gani: [158 105 110 133  89 126  94 156 163 167 164  88 175 166 129 131 109 151
 103 168 171]
duk: [171 155 173 111  84 145 113 179 175  93 146 116 116  98 119 180 130 152
 106 162 153]
Lelum: [155 142 173 133  83 102  78 177 160 175  97 124 173 109 119 101 101 175
 157 158 151]
sof: [146 119 138 170 136 125 144 140  85  87  79 112 112 148 101  85 139 116
  79 171 117]
vik: [162  98 154 173 109 118 139 156 104 117 109 174 110  84 177  88 142  88
 133  78  90]
duvu: [128 156  87 144  92 175 134  97  98  95 152 161 116 142  81  98 139 114
 116 112 139]
sadon: [ 95 156  91 144 140 149 101 127 158 116 135 104  76 127 154 111  83 123
 154 119 179]
diff sof: [146 119 138 170 136 125 144 140  85  87  79 112 112 148 102  85 139 116
  79 171 117] | 15, [101]
diff duk: [171 155 173 111  84 145 113 179 176  93 146 116 116  98 119 180 130 152
 106 162 153] | 9, [175]

dup: [131 121 123  92 124 124 128 142 129 128 117  92 133 125 136 131 104 115
 134 131 114 124 124 109 148 116 139 145  86 121 130 138 141 123 155 150
 131 130 182 132 106 118 131 114]
Mit: [134 130 119  98 129 142 111 130 135 132 131 169 127 131 116 143 136 141
 133 127  95 124 124 120 113 124 127 101 127 122 141 119 148 108 125 130
 129 122  96 121 124 129 134  87]
tudig: [123 125 126 160 137 139 136 136 124 127 123 159 130 123 116 132 116 131
 123 125 135 132 128 119 135 138 121 129 120 135 130 130 115 116 136 105
 118 129 102 134 117 121 148 123]
nosog: [121 136 142 112 125 119 133 121 133 124 135 118 129 118 136 109 114 142
 125 135 160 134 119 140 117 129  94 119 139 126 128 130 125 132 126 128
 112 132 169 136  99 108 132  79]
bir: [128 114 153 163 140 126 107 133 126 122 144  82 127 129 154 147 134 124
 129 117 132 123 127 125 137 137 131 122 131 136 113 122 104 101 138 128
 116 133 175 115 135 134 125 153]
zaki: [114 108 112 140 104 119 127 128 108 135 115 157 125 127 118 141 128 130
 127 139 104 117 127 126 127 131 152 112 115 118 140 124 122 160 137 125
 132 128  99 130 109 147 124 130]
diff tudig: [123 125 126 160 137 139 136 136 124 127 123 159 130 123 116 132 116 131
 123 125 135 132 128 119 135 138 120 129 120 135 130 130 115 116 136 105
 118 129 102 134 117 121 148 123] | 27, [121]
diff dup: [131 121 123  92 124 125 128 142 129 128 117  92 133 125 136 131 104 115
 134 131 114 124 124 109 148 116 139 145  86 121 130 138 141 123 155 150
 131 130 182 132 106 118 131 114] | 6, [124]
diff Mit: [134 130 119  98 129 142 111 130 134 132 131 169 127 131 116 143 136 141
 133 127  95 124 124 120 113 124 127 101 127 122 141 119 148 108 125 130
 129 122  96 121 124 129 134  87] | 9, [135]
diff dup: [131 121 123  92 124 124 128 142 129 128 117  92 133 125 136 131 104 115
 134 131 114 124 124 109 148 116 139 145  86 121 130 138 141 124 155 150
 131 130 182 132 106 118 131 114] | 34, [123]
diff Mit: [134 130 119  98 129 142 111 130 135 132 130 169 127 131 116 143 136 141
 133 127  95 124 124 120 113 124 127 101 127 122 141 119 148 108 125 130
 129 122  96 121 124 129 134  87] | 11, [131]
diff Mit: [134 130 119  98 129 142 111 130 135 132 131 169 127 131 116 143 136 142
 133 127  95 124 124 120 113 124 127 101 127 122 141 119 148 108 125 130
 129 122  96 121 124 129 134  87] | 18, [141]

bidur: [100 123 145 124 129 159]
refug: [ 96 131 171 112 172 154]
Sot: [ 93 130 125 124 128 161]
Zuvo: [136 134 150 113 177 101]
diff bidur: [101 123 145 124 129 159] | 1, [100]
diff refug: [ 95 131 171 112 172 154] | 1, [96]
diff Sot: [ 93 130 126 124 128 161] | 3, [125]
diff refug: [ 96 130 171 112 172 154] | 2, [131]
diff Sot: [ 93 130 125 123 128 161] | 4, [124]
diff bidur: [100 123 145 124 129 160] | 6, [159]

fove: [150 183 143  96 157 135  97 142 111]
vize: [114  85 119 150 106 134 160 120 149]
pud: [127 150 125 121 131 134 118 126 123]
dimam: [157  79 159 123 138 136 165 155 154]
gavu: [ 98 104 103 154  98 133 147 106 141]
nul: [139 170 135 106 145 135 106 135 116]
Tebe: [113 130 114 137 115 134 130 116 131]
faveg: [108 136 109 138 113 134 126 111 128]
Suke: [133  98 135 134 124 135 152 135 145]
gat: [106 182 103 125 122 133  97 107 109]
sotab: [157 105 156 116 144 136 148 153 143]
Fif: [152  79 155 127 134 136 165 151 153]
diff vize: [114  85 119 150 106 134 161 120 149] | 7, [160]
diff pud: [127 150 125 121 131 134 118 126 122] | 9, [123]
diff sotab: [158 105 156 116 144 136 148 153 143] | 1, [157]
diff gat: [106 182 103 125 122 133  96 107 109] | 7, [97]
diff faveg: [108 135 109 138 113 134 126 111 128] | 2, [136]
diff faveg: [108 136 109 138 113 134 126 111 127] | 9, [128]
diff pud: [127 150 125 122 131 134 118 126 123] | 4, [121]

kotop: [134 107 124 129 155]
gote: [158 108 139 125  82]
Naz: [127 142 127 121  99]
Rel: [131 101 124 135 145]
diff Rel: [132 101 124 135 145] | 1, [131]
diff Naz: [127 142 128 121  99] | 3, [127]
diff kotop: [134 107 124 129 154] | 5, [155]
diff kotop: [134 106 124 129 155] | 2, [107]
diff Naz: [127 141 127 121  99] | 2, [142]
diff Rel: [131 101 123 135 145] | 3, [124]
diff kotop: [134 107 124 128 155] | 4, [129]

Gaves: [102 137 139 152 140 152 133 116 140 143 129 137 131 147 141 138 136 140
 136 118 130 142 100 102 129 135 124 116 119 137 147]
segud: [117 128 138 152 137 140 129 126 127 130 131 132 129 131 133 129 135 127
 133 123 128 136 113 117 128 129 124 125 123 130 134]
dusot: [148 133 110  84 110 108 125 132 128 125 124 121 126 123 118 128 115 131
 120 136 129 111 156 150 128 128 134 139 140 125 120]
sul: [117 127 137 149 136 139 130 125 129 131 130 132 129 131 134 129 134 128
 132 124 128 136 114 117 128 129 125 123 122 130 133]
Fenez: [117 129 135 144 135 139 130 123 131 133 129 132 129 134 134 131 133 131
 132 123 128 136 114 116 128 130 126 122 123 131 135]
saro: [ 99 149 112  85 135 117 120 133 128 131 129 122 128 131 138 133 119 135
 123 131 130 102 154 149 128 136 126 152 148 129 135]
Nonus: [129 143 124 115 117 127 121 134 124 130 132 125 129 130 122 130 127 129
 128 127 129 111 139 139 128 132 121 119 118 133 142]
vuvef: [129 143 124 115 117 127 121 134 124 130 132 125 129 130 122 130 127 129
 128 127 129 111 139 139 128 134 122 147 141 129 136]
sazuz: [138 104 127 130 136 118 136 124 131 120 120 128 125 118 131 122 124 123
 124 134 127 145 127 125 129 116 139 106 115 123 108]
tatu: [139 149 112  85 107 117 120 133 128 131 129 122 128 131 117 133 119 135
 123 131 130 102 154 149 128 136 126 152 148 129 135]
diff saro: [ 99 150 112  85 135 117 120 133 128 131 129 122 128 131 138 133 119 135
 123 131 130 102 154 149 128 136 126 152 148 129 135] | 2, [149]
diff Fenez: [117 129 135 144 135 139 130 123 130 133 129 132 129 134 134 131 133 131
 132 123 128 136 114 116 128 130 126 122 123 131 135] | 9, [131]
diff dusot: [148 134 110  84 110 108 125 132 128 125 124 121 126 123 118 128 115 131
 120 136 129 111 156 150 128 128 134 139 140 125 120] | 2, [133]
diff sazuz: [138 104 127 130 136 118 136 124 131 120 120 128 125 118 131 122 124 123
 124 134 127 145 127 125 129 115 139 106 115 123 108] | 26, [116]
diff sazuz: [138 104 127 130 136 118 136 124 131 120 120 129 125 118 131 122 124 123
 124 134 127 145 127 125 129 116 139 106 115 123 108] | 12, [128]

Bab: [107 125 123 155 172]
bive: [108 139 104 124 157]
zekev: [120 141 106 116 136]
nedok: [113 116 126 128 144]
Dabig: [108 125 131 156 165]
Rol: [109 140 103 124 155]
Lal: [117 120 105 141 175]
diff bive: [109 139 104 124 157] | 1, [108]
diff nedok: [113 115 126 128 144] | 2, [116]
diff nedok: [113 116 126 127 144] | 4, [128]
diff zekev: [120 140 106 116 136] | 2, [141]
diff Rol: [108 140 103 124 155] | 1, [109]
diff Rol: [109 140 103 123 155] | 4, [124]

ganun: [126 129 132 169]
bufal: [127 151 179 136]
Dape: [128 146 181 138]
befos: [177 134 128 128]
Dizen: [150 179 137 129]
Pusob: [177 157 129 128]
rik: [164 173 131 129]
Rirur: [184 147 128 127]
duval: [126 136 181 149]
Vom: [125 130 153 179]
diff Dizen: [150 178 137 129] | 2, [179]
diff Dizen: [150 179 136 129] | 3, [137]
diff ganun: [127 129 132 169] | 1, [126]
diff duval: [127 136 181 149] | 1, [126]
diff befos: [178 134 128 128] | 1, [177]
diff bufal: [127 152 179 136] | 2, [151]

sebad: [146 147 116 136 106 137]
muki: [152 141 124 135 100 128]
bili: [157 107 160 134  97  89]
niv: [ 89 139 106 139 164 161]
matun: [133 151 109 137 119 148]
pepu: [157  93 174 133  97  75]
Sov: [125  77 180 134 130  77]
kudi: [109 151 100 138 144 163]
diff Sov: [125  77 180 134 130  78] | 6, [77]
diff bili: [157 107 160 133  97  89] | 4, [134]
diff sebad: [146 147 116 135 106 137] | 4, [136]
diff muki: [152 141 124 135 101 128] | 5, [100]
diff sebad: [146 148 116 136 106 137] | 2, [147]
diff pepu: [156  93 174 133  97  75] | 1, [157]
diff kudi: [109 152 100 138 144 163] | 2, [151]

Tad: [163 109 119 181]
siz: [179 156 138 166]
Nakap: [132 178 129 120]
diff siz: [179 156 138 167] | 4, [166]
diff Tad: [164 109 119 181] | 1, [163]
diff Tad: [163 109 120 181] | 3, [119]
diff Nakap: [132 178 130 120] | 3, [129]
diff Nakap: [132 179 129 120] | 2, [178]
diff Nakap: [132 178 129 121] | 4, [120]

Dete: [109 126 118 106 138 113 134 128 137 159 146 143]
bup: [137 144 131 146 140 150 115 150 148 140 147 135]
Bas: [137 121 143 114 128 106 116 120 130 130  89 140]
diff bup: [137 144 131 146 139 150 115 150 148 140 147 135] | 5, [140]
diff Dete: [109 126 118 106 138 112 134 128 137 159 146 143] | 6, [113]
diff Bas: [137 120 143 114 128 106 116 120 130 130  89 140] | 2, [121]
diff Dete: [109 126 118 106 138 113 135 128 137 159 146 143] | 7, [134]
diff Bas: [137 121 143 114 128 106 117 120 130 130  89 140] | 7, [116]
diff Bas: [137 121 143 114 127 106 116 120 130 130  89 140] | 5, [128]
diff Bas: [137 121 143 114 129 106 116 120 130 130  89 140] | 5, [128]

Zotam: [129 114 113 107 141 119 126 141 112 126 111 141 125 125 126 147 122 114
 150 145 134 122 146 161 110 128 126 129 132 121  96 125 117 122 135 132
 131 115 129  84 128 129 134  93 117 128]
Pifi: [124 125 124 138 127 132 138 127 131 137 144 161 160 134 134 144 129 134
 106 133 142 125 118 155 142 105 112 124 116 135 133 136 127 117 106 137
 122 131 121 136 127 129 125 120 129 136]
dibu: [136 132 118 146 109 155 122 157 130 127 132 138 120 114 135 135 143 128
 134 137 124 123 152 117 135  90 150 100 127 113 159 139 146 129 110 118
 112 115 128 119 124 124 131 135 121 125]
peg: [122 135 128 105 127 124 128 163 124 117 132 145 111 124 129 136 134 112
 160 110 119 120 136 140 161 148 152 128 147 147  96 118 123 130 143 112
 134 137 129 150 122 128 150 151 117 124]
diff Zotam: [129 114 113 107 141 119 126 141 112 126 111 141 125 125 126 147 122 114
 150 145 134 122 145 161 110 128 126 129 132 121  96 125 117 122 135 132
 131 115 129  84 128 129 134  93 117 128] | 23, [146]
diff peg: [122 135 128 105 127 124 128 163 124 117 132 145 111 124 129 136 134 112
 160 110 119 120 136 140 161 148 152 128 147 148  96 118 123 130 143 112
 134 137 129 150 122 128 150 151 117 124] | 30, [147]
diff dibu: [136 132 118 146 109 155 122 157 130 127 132 138 120 114 135 135 143 128
 134 137 124 123 152 117 135  90 150 100 127 113 159 139 146 129 110 118
 112 116 128 119 124 124 131 135 121 125] | 38, [115]

